In the data rows, zero lies at 4.5, halfway between 4 and 5.
Some points, one per row:
3 & 7 & 4 & 5 & 1 & 7 & 4 & 5 & 1 & 9 & 4 & 5 & 7 & 1 & 4 & 4 \\
6 & 4 & 5 & 3 & 3 & 9 & 4 & 5 & 6 & 8 & 4 & 4 & 1 & 6 & 3 & 7 \\
8 & 0 & 5 & 3 & 3 & 9 & 4 & 5 & 4 & 9 & 5 & 5 & 1 & 8 & 4 & 7 \\
0 & 4 & 4 & 7 & 4 & 2 & 5 & 5 & 2 & 2 & 4 & 6 & 9 & 6 & 5 & 2 \\
1 & 0 & 4 & 7 & 7 & 3 & 5 & 2 & 4 & 0 & 4 & 6 & 9 & 9 & 6 & 1 \\
7 & 2 & 5 & 3 & 3 & 9 & 4 & 5 & 4 & 9 & 4 & 5 & 2 & 5 & 4 & 6 \\
6 & 6 & 5 & 3 & 5 & 3 & 4 & 5 & 6 & 4 & 5 & 4 & 3 & 3 & 4 & 6 \\
7 & 5 & 5 & 3 & 3 & 6 & 4 & 6 & 7 & 5 & 5 & 3 & 1 & 4 & 4 & 7 \\
1 & 0 & 4 & 8 & 7 & 2 & 5 & 3 & 4 & 0 & 4 & 5 & 9 & 9 & 5 & 1 \\
1 & 1 & 4 & 7 & 7 & 3 & 5 & 3 & 3 & 0 & 4 & 6 & 9 & 9 & 5 & 1 \\
4 & 6 & 5 & 5 & 6 & 3 & 5 & 3 & 4 & 4 & 4 & 5 & 6 & 3 & 5 & 4 \\
7 & 4 & 5 & 3 & 2 & 9 & 4 & 5 & 4 & 9 & 5 & 4 & 1 & 5 & 4 & 6 \\
7 & 6 & 5 & 3 & 5 & 3 & 4 & 5 & 6 & 4 & 5 & 4 & 2 & 3 & 4 & 6 \\
3 & 7 & 4 & 5 & 0 & 8 & 4 & 6 & 1 & 8 & 4 & 5 & 6 & 1 & 5 & 4 \\
2 & 3 & 4 & 7 & 7 & 3 & 5 & 3 & 4 & 0 & 4 & 6 & 7 & 7 & 5 & 2 \\
5 & 6 & 5 & 4 & 4 & 0 & 4 & 5 & 7 & 3 & 5 & 3 & 3 & 3 & 4 & 6 \\
3 & 5 & 4 & 6 & 7 & 3 & 5 & 3 & 3 & 2 & 4 & 6 & 7 & 5 & 5 & 2 \\
5 & 6 & 5 & 4 & 4 & 0 & 4 & 6 & 6 & 3 & 5 & 3 & 3 & 3 & 4 & 5 \\
2 & 6 & 4 & 6 & 4 & 4 & 5 & 4 & 3 & 5 & 4 & 5 & 6 & 2 & 5 & 4 \\
7 & 5 & 5 & 3 & 4 & 5 & 4 & 5 & 6 & 6 & 5 & 3 & 2 & 4 & 4 & 7 \\
2 & 2 & 4 & 7 & 7 & 3 & 5 & 2 & 4 & 0 & 4 & 6 & 8 & 8 & 5 & 2 \\
7 & 4 & 5 & 2 & 4 & 6 & 4 & 5 & 7 & 5 & 5 & 3 & 1 & 4 & 4 & 7 \\
1 & 4 & 4 & 7 & 3 & 2 & 5 & 5 & 2 & 2 & 5 & 5 & 9 & 6 & 5 & 2 \\
7 & 3 & 5 & 3 & 3 & 9 & 4 & 5 & 4 & 9 & 4 & 4 & 1 & 5 & 4 & 6 \\
7 & 5 & 5 & 3 & 5 & 5 & 4 & 5 & 6 & 6 & 5 & 4 & 2 & 4 & 4 & 6 \\
6 & 7 & 5 & 3 & 5 & 1 & 5 & 5 & 7 & 3 & 5 & 4 & 3 & 3 & 4 & 6 \\
3 & 6 & 4 & 5 & 2 & 4 & 4 & 6 & 2 & 5 & 5 & 5 & 6 & 2 & 5 & 4 \\
7 & 6 & 5 & 3 & 4 & 4 & 4 & 5 & 6 & 5 & 5 & 4 & 2 & 3 & 4 & 6 \\
7 & 8 & 5 & 3 & 5 & 0 & 4 & 5 & 7 & 3 & 5 & 3 & 3 & 2 & 4 & 6 \\
16 more points follow, each with its number after it:
0 & 2 & 4 & 8 & 5 & 2 & 5 & 4 & 2 & 1 & 4 & 6 & 9 & 6 & 5 & 2 \\ 0
4 & 6 & 4 & 5 & 7 & 3 & 5 & 3 & 3 & 4 & 4 & 5 & 7 & 3 & 5 & 3 \\ 1
7 & 0 & 5 & 3 & 3 & 9 & 4 & 5 & 4 & 9 & 4 & 4 & 1 & 7 & 4 & 7 \\ 2
1 & 1 & 4 & 7 & 7 & 3 & 5 & 3 & 3 & 0 & 4 & 6 & 9 & 9 & 5 & 1 \\ 3
7 & 4 & 5 & 3 & 3 & 6 & 4 & 6 & 6 & 5 & 5 & 3 & 1 & 4 & 4 & 7 \\ 4
4 & 5 & 4 & 5 & 7 & 3 & 5 & 3 & 4 & 3 & 4 & 5 & 7 & 4 & 5 & 3 \\ 5
6 & 6 & 5 & 3 & 5 & 3 & 4 & 5 & 7 & 4 & 5 & 3 & 2 & 2 & 4 & 7 \\ 6
3 & 4 & 4 & 6 & 8 & 4 & 5 & 2 & 4 & 0 & 4 & 6 & 7 & 6 & 5 & 2 \\ 7
0 & 0 & 4 & 8 & 5 & 1 & 5 & 4 & 4 & 0 & 4 & 5 & 8 & 9 & 5 & 1 \\ 8
3 & 5 & 4 & 5 & 7 & 3 & 5 & 3 & 3 & 2 & 4 & 5 & 8 & 5 & 5 & 2 \\ 9
1 & 2 & 4 & 7 & 7 & 3 & 5 & 3 & 4 & 0 & 4 & 6 & 8 & 8 & 5 & 1 \\ 10
3 & 5 & 4 & 6 & 5 & 3 & 4 & 4 & 5 & 4 & 4 & 5 & 5 & 3 & 5 & 4 \\ 11
4 & 6 & 4 & 5 & 6 & 3 & 5 & 3 & 4 & 4 & 4 & 5 & 5 & 3 & 4 & 4 \\ 12
6 & 6 & 5 & 4 & 4 & 1 & 4 & 5 & 6 & 3 & 5 & 3 & 3 & 2 & 4 & 5 \\ 13
3 & 4 & 4 & 6 & 8 & 4 & 5 & 2 & 4 & 2 & 4 & 6 & 7 & 5 & 5 & 2 \\ 14
5 & 6 & 5 & 4 & 6 & 3 & 5 & 3 & 4 & 3 & 4 & 5 & 7 & 4 & 5 & 3 \\ 15
Which two of these numbered points are nearest to each point below, looking only along the 7 directions in which the first points spread most? Their numbers follow each, nearest first.
1 & 0 & 4 & 8 & 6 & 2 & 5 & 3 & 4 & 0 & 4 & 5 & 9 & 9 & 6 & 1 \\ > 8 3
3 & 5 & 4 & 5 & 7 & 3 & 5 & 3 & 4 & 3 & 4 & 6 & 7 & 4 & 5 & 3 \\ > 5 9
7 & 4 & 5 & 2 & 3 & 6 & 4 & 6 & 6 & 5 & 5 & 3 & 1 & 4 & 4 & 7 \\ > 4 6
7 & 0 & 5 & 3 & 3 & 9 & 4 & 4 & 4 & 9 & 4 & 4 & 1 & 7 & 4 & 6 \\ > 2 4
2 & 2 & 4 & 7 & 7 & 3 & 5 & 3 & 4 & 0 & 5 & 6 & 8 & 7 & 5 & 2 \\ > 10 3
5 & 6 & 5 & 4 & 4 & 0 & 4 & 6 & 7 & 3 & 5 & 3 & 3 & 2 & 4 & 6 \\ > 13 6
0 & 2 & 4 & 8 & 5 & 2 & 4 & 4 & 2 & 1 & 4 & 5 & 9 & 7 & 6 & 2 \\ > 0 8
8 & 0 & 5 & 3 & 2 & 9 & 4 & 5 & 3 & 9 & 5 & 5 & 2 & 6 & 4 & 6 \\ > 2 4
6 & 6 & 5 & 3 & 5 & 3 & 4 & 5 & 7 & 4 & 5 & 3 & 2 & 2 & 4 & 6 \\ > 6 13
6 & 6 & 5 & 3 & 5 & 3 & 4 & 5 & 7 & 4 & 5 & 3 & 2 & 2 & 4 & 6 \\ > 6 13
5 & 6 & 5 & 4 & 4 & 0 & 4 & 6 & 7 & 3 & 5 & 3 & 3 & 2 & 4 & 6 \\ > 13 6
7 & 1 & 5 & 3 & 3 & 9 & 4 & 5 & 4 & 9 & 5 & 4 & 1 & 6 & 4 & 6 \\ > 2 4
7 & 1 & 5 & 3 & 4 & 9 & 4 & 5 & 4 & 9 & 4 & 4 & 2 & 6 & 4 & 6 \\ > 2 4
4 & 6 & 4 & 5 & 2 & 4 & 4 & 6 & 4 & 5 & 5 & 5 & 5 & 3 & 5 & 4 \\ > 11 12
3 & 6 & 4 & 5 & 7 & 3 & 5 & 3 & 3 & 4 & 4 & 5 & 7 & 3 & 5 & 3 \\ > 1 5
5 & 6 & 4 & 4 & 6 & 3 & 5 & 3 & 4 & 3 & 4 & 5 & 6 & 4 & 5 & 3 \\ > 15 12
5 & 6 & 5 & 4 & 6 & 3 & 5 & 3 & 4 & 3 & 4 & 5 & 6 & 4 & 5 & 3 \\ > 15 12
1 & 0 & 4 & 7 & 6 & 2 & 5 & 3 & 4 & 0 & 4 & 5 & 8 & 9 & 5 & 1 \\ > 8 3
6 & 6 & 5 & 3 & 5 & 3 & 4 & 5 & 7 & 4 & 5 & 4 & 2 & 2 & 4 & 6 \\ > 6 13
0 & 4 & 4 & 7 & 4 & 2 & 5 & 5 & 2 & 2 & 4 & 6 & 9 & 6 & 5 & 2 \\ > 0 9
4 & 6 & 4 & 5 & 6 & 3 & 5 & 4 & 4 & 3 & 4 & 5 & 7 & 4 & 5 & 3 \\ > 15 5
